(in the rows, 100 means zero)
Named moves, each a turn or a mirror, and the order they were made in; the first pair answered:
k373:
[86,109,97,70,95,86,102,96,88,131,104,108,88,116,111,76,81,105,116,75,117,103,115,84,83] -> [95,105,97,59,87,82,111,104,82,128,96,97,99,100,116,86,105,101,113,73,117,113,112,84,86]
[114,91,102,93,95,66,85,111,103,97,88,71,103,90,78,124,105,72,113,98,104,100,116,103,104] -> [101,96,103,106,102,72,72,102,111,102,96,85,90,108,71,109,74,78,114,98,102,86,116,104,100]
[101,87,95,93,91,76,98,106,112,109,107,103,94,81,113,86,61,90,99,82,121,97,130,65,75] -> [105,83,94,86,85,74,104,110,105,109,104,92,101,69,116,95,78,89,99,84,124,104,130,63,78]
[105,85,86,97,105,102,101,105,93,114,114,98,108,104,100,111,105,97,93,97,88,106,93,91,109] -> [101,87,86,103,107,103,96,102,96,115,117,105,103,112,98,106,93,100,93,98,87,101,93,92,107]
k3:
[94,111,107,119,115,120,104,108,95,91,105,90,85,108,94,109,99,100,102,109,98,103,91,101,103] -> [100,106,103,117,120,113,107,109,94,89,106,84,92,105,96,116,108,96,100,110,98,107,92,100,105]
[82,108,99,98,91,105,88,87,112,113,99,119,97,110,96,76,68,104,107,95,99,90,102,101,87] -> [92,118,119,103,77,106,87,96,105,105,84,93,79,98,90,86,95,93,111,99,110,94,110,112,81]
[110,101,102,113,105,84,75,97,96,104,103,93,111,107,99,105,112,87,107,103,109,109,108,91,96] -> [106,97,94,112,110,85,76,92,100,107,108,105,118,111,100,99,98,92,107,102,104,108,103,87,101]
k205:
[98,102,114,97,97,105,107,102,99,99,96,95,88,99,94,103,108,103,100,102,105,100,104,102,105] -> [97,98,110,92,98,106,112,102,98,101,96,97,95,95,98,104,109,103,99,101,100,101,101,97,106]
[101,117,98,93,113,112,98,91,89,92,126,108,108,115,108,102,111,102,93,128,109,103,89,109,116] -> [99,122,105,101,112,110,86,92,90,92,124,103,99,120,103,100,111,99,96,128,115,100,94,114,110]
[96,103,103,105,80,70,77,110,114,105,89,87,113,99,102,92,94,92,97,82,112,111,119,93,80] -> [96,92,87,85,87,73,96,108,110,104,90,98,136,90,110,97,102,100,93,81,103,114,106,85,91]
[126,72,88,89,79,101,110,80,73,111,96,104,124,67,109,101,140,73,95,102,110,93,69,71,115] -> [129,102,118,129,70,93,69,79,83,112,88,84,76,84,89,90,126,61,104,104,129,84,97,88,92]
k585:
[91,104,116,74,63,119,116,109,103,89,71,109,88,97,109,86,75,95,103,70,92,95,94,93,93] -> [96,108,124,80,63,125,117,115,97,82,69,98,76,96,104,92,88,92,105,77,95,95,93,99,95]
[83,103,90,126,103,78,61,92,122,126,105,114,104,124,97,70,64,103,99,83,115,99,102,92,79] -> [96,121,121,146,102,97,64,103,102,103,100,80,62,118,84,96,106,94,103,107,125,95,106,114,85]
[94,99,117,92,94,83,91,103,110,101,90,94,96,112,109,93,75,118,93,90,81,81,98,103,91] -> [99,105,127,100,93,90,93,108,104,91,89,82,82,109,102,104,92,114,94,99,88,80,97,111,93]
k667:
[100,100,76,109,132,123,97,108,99,91,120,110,112,111,98,114,93,114,100,110,77,100,86,112,103] -> [98,97,70,102,125,119,100,105,103,96,118,115,125,109,103,109,85,115,98,101,74,101,84,108,101]
[103,110,123,89,86,104,110,108,81,89,86,86,86,88,97,107,118,92,103,93,105,99,98,105,110] -> [100,117,124,117,103,100,86,100,92,92,100,93,72,109,88,98,92,93,105,97,107,88,104,107,101]
[102,110,96,114,83,84,70,108,103,113,107,91,85,116,106,89,89,94,103,101,106,90,92,94,93] -> [99,100,88,88,70,78,86,113,101,117,99,94,104,100,118,88,98,98,102,91,102,98,86,87,94]

(two moves a pair)
[97,92,88,79,87,105,120,99,90,92,92,112,103,102,101,107,108,96,93,102,101,98,92,97,99] -> [97,103,97,97,92,113,111,96,91,88,97,111,81,114,92,105,101,97,96,108,105,89,96,105,98]	k373 k585
[99,105,107,117,82,117,99,103,110,98,89,96,77,92,80,108,114,107,90,102,100,106,95,105,111] -> [90,103,101,107,70,110,95,100,118,109,85,108,83,90,84,92,93,108,89,89,99,107,98,98,106]	k585 k3
[101,108,95,84,85,95,108,101,111,122,88,94,115,90,125,98,74,119,116,85,98,95,104,118,81] -> [106,118,111,94,80,100,108,108,104,114,83,80,96,86,119,108,88,114,116,93,105,93,108,127,79]	k3 k585
[108,112,111,106,92,86,98,107,88,100,88,91,92,91,88,115,116,79,101,103,116,120,108,106,86] -> [99,111,99,111,101,76,82,98,105,112,98,106,102,109,89,96,83,83,104,93,113,115,110,101,79]	k667 k585
[87,84,94,96,88,99,140,117,75,81,106,98,100,102,81,117,98,99,72,108,75,84,107,92,121] -> [101,90,108,117,89,82,123,123,78,81,104,75,93,107,77,123,111,86,75,112,87,90,123,97,109]	k205 k3
[88,118,94,104,76,78,99,91,102,93,87,100,97,105,105,77,82,89,123,95,88,91,107,100,77] -> [107,113,99,108,84,72,105,101,93,83,86,78,103,94,104,101,121,80,121,109,92,102,112,103,83]	k585 k3
[113,76,73,71,118,84,117,106,93,98,112,92,137,82,117,132,129,100,98,103,86,114,90,86,100] -> [108,87,73,108,151,101,98,93,98,92,140,106,107,118,101,130,103,107,102,123,85,92,91,93,109]	k667 k3
[106,100,100,105,116,101,109,93,97,101,108,103,103,104,98,114,109,98,99,106,98,102,93,89,107] -> [103,101,100,99,112,101,113,96,96,103,103,102,105,100,101,113,110,101,99,105,98,101,90,90,107]	k3 k373
[91,101,112,70,93,80,115,103,106,90,93,90,143,96,84,87,135,91,94,93,78,114,90,98,102] -> [99,102,106,98,131,87,108,99,106,84,118,89,137,119,76,98,137,95,95,115,78,107,90,104,115]	k667 k3
[104,89,88,90,116,92,106,94,106,103,111,108,121,99,108,103,103,104,98,103,106,106,96,93,115] -> [109,105,106,112,109,83,82,96,109,101,105,92,96,107,96,99,101,96,104,107,117,103,111,101,100]	k205 k3
[99,87,90,93,109,101,100,98,99,100,117,105,117,106,106,86,97,97,105,96,89,109,90,94,107] -> [105,101,111,114,100,96,80,102,103,96,110,88,95,106,93,85,99,86,110,100,100,109,106,105,94]	k205 k3
[88,87,97,80,107,102,141,94,93,95,107,110,111,80,113,113,111,98,106,101,86,91,87,89,112] -> [77,109,120,103,96,114,123,90,98,91,102,111,66,96,96,98,88,97,116,106,94,74,98,104,102]	k373 k3
[99,101,69,86,118,101,127,107,95,98,114,94,91,114,126,111,146,98,91,109,104,125,78,88,111] -> [86,106,66,95,108,76,88,94,122,121,114,112,91,135,126,77,92,96,92,87,108,118,92,80,87]	k205 k585
[94,80,97,119,109,72,98,97,111,101,105,121,119,101,110,82,78,113,102,91,94,95,122,94,105] -> [88,82,110,92,77,83,116,105,99,95,85,114,112,74,115,83,91,113,104,81,96,99,117,101,103]	k3 k667
[112,119,102,94,61,86,94,112,109,107,73,93,115,90,103,85,111,92,108,92,99,127,124,93,81] -> [119,110,93,85,76,101,119,117,95,95,81,90,126,83,108,105,137,98,104,104,92,131,109,95,102]	k667 k205
[99,103,99,94,100,124,108,103,86,101,97,116,88,109,105,98,104,114,99,111,85,85,96,101,111] -> [97,97,92,85,97,114,107,99,93,110,95,126,105,106,112,89,92,115,98,98,84,88,95,94,108]	k3 k585
[85,110,110,111,87,90,74,93,115,107,96,106,78,114,89,79,64,96,105,88,104,88,115,102,83] -> [101,81,86,66,94,90,123,107,97,100,93,101,134,79,115,110,118,98,95,91,91,112,95,90,107]	k3 k205
[101,79,71,81,108,96,101,92,106,108,104,113,137,102,98,92,96,101,99,93,83,110,75,85,106] -> [97,104,100,120,101,90,62,91,117,108,101,103,90,123,79,77,74,92,104,97,102,101,98,102,86]	k373 k205
[112,95,99,108,120,99,109,110,102,68,107,88,99,109,103,124,127,99,107,116,103,95,92,92,110] -> [106,106,103,124,124,96,87,106,112,76,112,97,85,126,96,111,102,98,109,113,107,86,100,92,103]	k3 k205
[102,90,71,81,113,103,129,91,92,100,110,114,119,98,97,119,108,103,99,99,85,105,89,88,111] -> [88,101,84,81,99,123,134,89,87,94,106,120,94,101,90,113,96,107,102,100,86,93,84,95,111]	k3 k667
[93,114,116,100,83,113,99,90,70,87,79,100,73,93,83,110,116,95,104,112,111,93,94,121,99] -> [90,97,95,78,89,118,119,87,67,87,88,117,100,89,94,111,117,104,99,110,99,96,80,110,114]	k373 k205
[88,97,98,109,92,85,76,91,110,117,107,114,89,89,90,84,50,104,122,70,101,89,94,113,78] -> [103,81,91,76,94,110,130,107,76,95,101,95,108,52,101,120,114,110,116,88,91,103,69,114,108]	k205 k667
[114,84,102,98,110,92,105,107,84,93,96,80,118,85,100,111,127,89,93,109,109,118,102,98,98] -> [98,80,82,101,129,107,102,90,95,100,117,115,120,110,101,92,86,104,93,107,96,100,91,92,108]	k373 k205
[70,86,102,86,95,132,114,87,105,94,105,127,101,122,86,90,54,124,85,81,101,89,72,112,107] -> [78,103,128,108,90,139,104,92,97,84,100,105,66,125,72,99,70,116,90,95,115,82,83,127,102]	k205 k585
[107,92,95,119,112,56,79,108,119,103,77,92,109,98,112,93,108,81,102,85,114,104,130,91,74] -> [112,75,80,94,118,66,107,109,107,101,82,97,133,85,123,106,127,89,98,88,104,111,112,85,94]	k585 k205
[90,107,108,85,72,88,105,104,96,95,76,98,114,90,107,98,101,95,101,83,107,99,107,99,83] -> [81,102,95,80,83,94,108,95,102,98,89,116,122,98,108,90,84,104,98,82,99,94,99,92,91]	k373 k205
[100,95,110,128,88,99,83,91,115,101,110,85,78,133,94,83,78,83,99,120,106,99,119,114,97] -> [110,79,98,103,99,120,127,98,93,85,115,79,99,110,105,112,121,90,92,137,94,106,96,112,125]	k205 k585
[108,85,114,128,97,97,88,108,91,102,123,86,96,111,98,101,99,93,87,98,111,73,100,101,97] -> [108,77,104,123,102,88,89,104,97,108,126,92,114,112,104,99,93,93,86,90,108,78,97,91,97]	k3 k585
[113,123,108,107,104,100,93,98,107,83,96,72,97,91,97,108,118,91,100,106,114,99,112,102,100] -> [101,115,90,96,104,84,82,88,124,102,102,96,117,99,106,87,82,95,97,88,107,98,113,88,92]	k585 k205
[117,102,107,131,116,79,77,103,104,111,117,89,77,115,102,117,101,81,92,102,119,102,111,99,87] -> [123,84,91,105,123,92,114,107,89,104,119,92,104,100,115,134,129,88,85,107,105,109,93,93,108]	k205 k585
[99,119,107,136,121,91,68,85,107,103,114,91,88,118,87,116,82,82,102,124,97,99,111,97,98] -> [104,123,123,120,94,93,85,97,92,94,91,69,80,91,88,127,117,73,102,123,105,110,112,104,96]	k667 k585
[87,92,93,95,101,111,91,78,104,105,94,129,102,101,86,92,78,110,95,94,78,109,96,98,102] -> [93,91,101,85,90,121,111,87,88,92,84,110,97,81,84,113,114,106,94,103,80,115,88,108,111]	k667 k585
[112,108,93,107,94,73,73,110,104,116,87,87,108,94,89,95,111,98,97,86,113,101,120,105,79] -> [119,100,91,97,98,88,96,116,90,103,87,79,113,82,93,113,138,101,95,98,107,106,109,106,94]	k205 k585
[89,88,88,110,116,101,114,101,98,99,107,94,112,117,92,110,102,103,99,116,94,106,94,94,108] -> [93,90,93,114,116,101,112,103,97,95,107,88,104,119,90,113,104,102,99,120,98,104,96,98,108]	k667 k585
[107,113,110,121,103,88,74,104,101,101,115,98,92,109,94,103,91,98,103,104,106,101,116,100,99] -> [112,101,98,104,111,104,105,109,87,92,117,97,108,95,100,119,118,104,100,114,97,106,100,97,117]	k205 k585
[84,107,103,94,79,94,95,96,108,111,95,115,102,103,100,80,71,104,101,85,105,90,110,109,85] -> [97,104,111,84,72,92,111,109,94,102,83,91,107,78,102,100,115,96,99,92,109,102,107,111,90]	k373 k585
[77,119,143,102,61,134,106,100,97,100,76,116,34,99,91,114,73,105,102,126,88,86,107,126,128] -> [80,106,123,102,91,148,121,94,91,97,98,128,51,106,94,126,76,117,98,142,75,84,93,120,150]	k205 k667
[97,101,100,87,96,103,122,103,89,96,93,94,108,88,99,103,127,99,99,101,99,104,94,99,108] -> [91,115,111,109,96,109,100,100,95,95,97,94,76,106,86,92,109,96,104,104,106,90,103,110,99]	k373 k3
[101,93,87,84,97,121,131,112,91,102,98,98,118,89,104,114,120,108,92,102,94,104,82,93,113] -> [92,118,112,112,90,132,105,108,97,97,96,99,68,109,85,102,91,108,100,107,102,85,92,110,101]	k373 k3
[100,78,104,69,91,84,123,97,96,90,101,98,108,72,110,107,135,97,96,97,118,105,94,90,92] -> [90,100,119,112,107,110,94,85,103,85,115,110,55,107,88,92,97,101,103,114,124,79,99,106,90]	k373 k585
[101,116,106,95,82,108,104,120,99,109,73,118,117,73,97,109,108,99,111,87,109,87,111,99,91] -> [96,113,95,100,94,103,96,114,108,117,83,133,130,86,98,100,85,104,110,83,104,82,108,91,89]	k667 k585
[99,108,82,113,114,127,121,105,89,80,118,105,80,118,90,111,108,111,114,118,92,65,81,108,110] -> [89,92,65,76,94,111,129,103,97,100,108,124,117,102,110,94,91,114,110,87,85,76,75,90,103]	k667 k667
[101,124,116,91,84,133,78,112,101,102,90,93,67,94,94,92,104,87,100,85,117,106,114,114,98] -> [87,110,89,76,103,146,92,100,107,108,109,128,87,106,105,84,76,103,96,82,99,97,97,101,114]	k205 k373
[64,103,105,87,78,124,121,80,96,108,98,137,105,80,104,96,86,125,105,113,68,87,77,89,128] -> [91,127,144,119,65,105,94,98,92,99,79,84,71,70,88,116,129,98,112,125,96,100,106,108,106]	k205 k3
[108,80,71,91,101,77,80,102,107,126,108,120,132,109,111,106,70,103,81,110,87,94,90,75,109] -> [128,86,94,89,79,63,80,119,98,118,88,83,125,88,111,122,112,85,83,112,105,110,103,83,94]	k205 k373
[96,96,94,105,114,137,110,78,94,89,111,115,91,111,90,109,90,114,97,110,87,87,93,100,138] -> [91,86,83,83,102,128,121,80,95,94,104,124,110,100,98,103,88,116,94,98,83,94,89,93,138]	k667 k667
[84,104,101,75,76,110,118,100,91,100,92,122,90,97,105,88,79,109,101,94,100,94,89,99,100] -> [87,104,105,73,68,102,117,106,92,103,84,112,93,90,106,89,86,104,100,88,104,101,94,99,93]	k3 k585
[99,88,105,77,91,85,95,95,89,108,94,99,119,81,90,92,114,94,93,82,100,114,105,94,91] -> [89,89,98,85,103,95,88,86,95,113,107,118,114,97,88,78,84,101,92,82,95,102,102,91,94]	k373 k205
[99,91,82,85,99,85,106,91,104,101,93,101,118,91,113,94,81,98,99,97,91,105,91,94,101] -> [96,101,97,81,85,104,119,95,94,89,82,94,96,82,107,100,95,98,101,102,92,99,89,104,107]	k3 k667
[103,108,106,99,72,98,100,118,94,103,103,84,100,82,89,99,115,102,97,96,107,104,114,112,90] -> [100,99,91,82,74,97,109,115,97,108,108,97,122,77,97,96,111,108,94,93,102,105,103,105,97]	k205 k585
[112,98,89,97,123,113,110,102,103,101,120,103,107,108,99,107,98,106,99,113,97,92,88,99,111] -> [106,103,92,106,119,104,95,100,112,108,119,106,101,113,96,94,77,102,102,106,101,90,97,99,101]	k205 k585
[122,92,104,92,95,107,110,90,100,124,113,104,113,92,85,94,106,103,103,92,88,133,121,105,115] -> [120,102,114,103,95,119,109,90,96,115,111,100,93,95,77,97,109,102,106,100,90,127,122,112,118]	k3 k585
[142,109,92,110,115,134,99,90,104,102,122,115,99,117,103,118,121,118,85,120,116,89,87,117,126] -> [135,118,96,123,110,119,72,84,119,111,122,121,87,130,99,99,89,116,88,107,122,84,102,120,107]	k585 k205
[109,85,94,101,91,68,81,99,107,114,95,93,128,100,110,107,102,69,100,80,116,113,117,79,80] -> [114,78,83,104,111,72,87,96,105,111,108,95,138,106,113,116,106,74,95,90,109,112,111,77,92]	k585 k3
[104,92,91,100,110,98,94,91,107,100,109,105,120,98,105,101,97,101,97,101,97,109,97,97,92] -> [96,96,96,87,94,107,104,92,102,99,97,109,115,87,107,100,99,104,97,96,96,108,91,100,94]	k3 k667
[102,97,82,93,109,110,115,78,93,109,121,107,113,110,116,94,97,109,120,98,102,112,107,102,103] -> [105,106,89,107,110,110,101,75,94,108,124,103,96,120,107,95,91,108,122,102,106,108,115,109,98]	k585 k667
[90,63,96,90,58,63,109,117,132,125,106,85,115,94,101,74,107,98,103,92,90,112,127,110,58] -> [102,50,77,85,85,71,129,119,122,117,124,83,136,93,105,96,131,102,98,108,82,119,113,104,81]	k667 k3
[119,100,104,121,108,68,75,90,110,109,112,93,111,110,106,95,96,87,100,100,108,103,120,88,97] -> [113,89,98,87,88,71,101,95,105,114,99,100,134,87,117,94,104,92,95,86,100,112,110,82,101]	k3 k667
[108,108,95,93,91,73,91,124,109,124,108,90,108,103,103,100,104,88,98,94,103,114,96,76,91] -> [106,105,97,82,85,80,100,128,103,121,104,90,107,96,106,102,111,91,98,93,102,116,89,78,96]	k373 k667
[116,106,117,108,87,103,97,110,94,87,92,69,81,88,94,113,130,90,104,115,105,112,105,106,95] -> [102,85,80,83,108,119,125,98,93,94,110,105,116,93,108,107,111,110,96,110,84,106,81,89,120]	k373 k205
[90,86,98,96,113,120,111,91,117,95,119,123,95,106,102,106,90,108,90,98,97,94,76,95,118] -> [96,90,108,98,108,126,115,98,107,84,114,106,85,99,99,119,115,103,92,110,102,97,76,103,119]	k585 k373
[102,112,115,131,98,86,78,84,107,100,100,102,75,109,87,95,96,101,102,101,109,95,108,103,95] -> [114,95,105,98,91,82,109,94,91,96,92,91,111,79,100,115,139,99,96,102,103,111,98,98,106]	k373 k205
[98,101,99,80,83,95,79,106,140,112,97,112,92,119,99,75,80,103,96,105,111,95,126,112,105] -> [118,101,110,85,86,98,90,120,123,94,92,80,86,106,97,106,130,91,95,122,117,104,127,119,113]	k373 k667
[139,104,96,101,113,106,101,112,78,99,115,73,120,75,97,133,155,102,101,126,103,110,102,98,97] -> [117,92,62,104,139,110,92,88,98,115,144,123,137,107,104,106,95,121,97,118,86,94,92,82,107]	k3 k373
[91,114,106,99,82,111,103,98,96,112,86,91,71,90,106,106,91,105,98,95,98,88,96,114,99] -> [91,106,100,87,77,110,112,100,94,114,84,95,82,84,111,110,97,108,96,93,94,91,92,109,105]	k585 k667
[110,117,119,128,100,106,85,104,100,98,91,88,61,107,91,100,101,95,108,112,109,92,113,113,91] -> [115,86,78,101,115,71,90,97,113,119,103,106,132,105,114,93,91,97,97,93,97,111,108,85,91]	k3 k585
[80,102,100,127,70,133,92,105,79,95,114,81,68,108,109,108,95,89,114,124,108,77,98,117,123] -> [80,72,59,98,78,94,94,101,94,119,121,102,138,105,133,97,78,93,106,101,96,95,94,88,119]	k3 k585
[100,93,88,88,93,110,115,102,95,101,101,103,112,99,109,103,103,102,102,106,95,103,96,86,102] -> [94,107,100,101,87,118,103,101,98,100,101,102,87,108,99,94,89,103,107,109,100,93,101,98,97]	k373 k3
[78,105,91,92,100,102,100,107,101,105,109,130,68,111,84,73,68,113,101,107,92,85,86,111,95] -> [91,83,80,58,95,92,130,120,90,104,98,119,108,79,102,94,113,111,93,104,89,107,75,101,104]	k373 k3
[97,79,82,80,117,110,121,94,95,98,104,112,130,92,100,102,102,101,98,101,80,109,88,96,109] -> [90,98,97,112,127,129,103,88,95,90,112,112,88,116,83,98,84,103,104,115,87,91,92,110,109]	k585 k373
[75,81,98,93,100,95,97,92,84,93,103,103,113,70,104,90,95,91,99,91,96,93,99,99,95] -> [77,85,103,96,99,105,106,95,78,85,102,98,105,68,101,98,106,93,99,100,95,92,96,104,101]	k373 k667
[109,119,115,119,105,61,76,102,108,104,81,82,76,102,94,91,78,95,108,80,118,103,110,97,88] -> [117,108,112,102,97,54,88,109,102,104,72,71,94,85,101,100,102,94,105,78,115,115,106,91,88]	k585 k373
[90,106,107,115,99,119,106,93,98,95,106,110,77,101,91,92,73,111,106,96,92,86,97,98,111] -> [93,109,109,117,92,102,93,95,105,103,100,103,80,101,92,87,70,103,108,88,100,91,107,98,96]	k3 k667
[105,98,100,124,109,93,78,91,111,107,128,125,123,135,96,92,64,71,97,94,111,110,106,94,101] -> [91,111,113,121,91,112,86,91,105,102,117,131,98,135,89,83,55,75,99,90,111,96,101,104,100]	k205 k3
[73,102,100,94,108,145,96,68,93,90,99,122,79,114,105,112,70,105,99,104,110,80,74,112,125] -> [68,91,89,76,94,121,93,67,104,105,93,133,108,110,116,98,53,104,96,82,109,90,78,99,112]	k3 k585
[92,108,97,93,73,86,83,98,110,114,92,112,112,102,106,80,72,97,100,77,100,100,109,78,76] -> [89,112,107,87,62,93,90,101,108,111,84,110,101,97,103,81,72,99,102,75,103,98,106,83,77]	k205 k3
[72,105,103,94,82,125,117,86,96,106,94,113,76,111,95,82,66,116,101,91,89,79,87,106,106] -> [81,114,120,115,77,112,96,91,99,106,86,95,58,112,87,83,77,103,105,93,104,82,103,113,91]	k3 k667
[118,86,86,109,121,76,80,92,127,95,127,100,147,123,117,95,86,96,93,77,100,94,112,82,95] -> [131,87,102,96,108,93,113,109,98,73,110,70,137,91,117,128,145,91,93,91,105,104,107,94,107]	k667 k585
[95,101,105,95,106,119,109,98,88,98,106,98,85,107,86,106,103,110,99,121,92,92,95,110,106] -> [94,105,107,103,106,114,101,94,93,103,109,103,84,115,85,98,91,110,100,118,96,88,97,110,98]	k667 k585
[114,118,111,146,126,87,71,110,109,95,125,87,72,127,82,100,109,95,113,110,107,99,110,106,89] -> [102,89,72,113,147,101,106,101,106,100,140,122,116,129,99,100,99,116,105,106,82,100,82,85,117]	k205 k373
[111,115,121,102,77,93,99,124,97,88,78,69,82,81,96,110,140,86,107,101,121,110,116,109,86] -> [92,83,70,68,105,113,135,108,99,97,107,120,133,89,116,102,111,114,99,94,89,104,81,86,119]	k373 k205
[79,115,117,128,99,127,85,83,80,98,93,101,47,109,87,96,79,108,102,103,99,84,108,115,111] -> [108,79,87,89,111,101,121,99,67,98,92,84,124,74,113,129,138,104,90,103,91,121,94,92,126]	k373 k3
[67,109,102,98,83,110,90,82,111,111,107,132,72,116,94,66,42,118,103,82,94,76,103,105,97] -> [78,101,114,53,46,115,130,102,88,102,74,107,87,69,108,86,100,111,101,76,95,96,91,108,103]	k667 k3
[99,103,88,81,97,120,112,108,89,91,90,104,96,100,99,86,95,95,109,100,87,104,77,97,103] -> [100,107,98,87,91,121,109,111,87,90,86,98,84,100,96,90,98,90,109,100,92,102,79,102,103]	k373 k3
[123,103,107,130,92,92,68,119,109,93,93,74,98,109,97,120,111,95,92,102,112,104,102,116,102] -> [114,88,81,124,112,93,69,106,121,105,111,105,124,124,107,108,80,108,89,94,96,100,92,100,113]	k3 k3
[98,106,113,114,99,88,90,95,99,95,113,82,77,108,91,93,90,105,111,108,107,91,107,96,93] -> [106,92,103,90,91,73,107,102,96,100,104,74,107,86,104,100,113,102,108,100,106,108,103,85,95]	k585 k373
[113,94,97,95,111,106,101,99,81,91,102,114,83,112,72,98,81,91,110,113,108,101,117,108,85] -> [119,93,97,100,114,98,98,100,79,92,103,109,87,112,72,99,86,87,110,111,111,105,118,110,81]	k373 k667
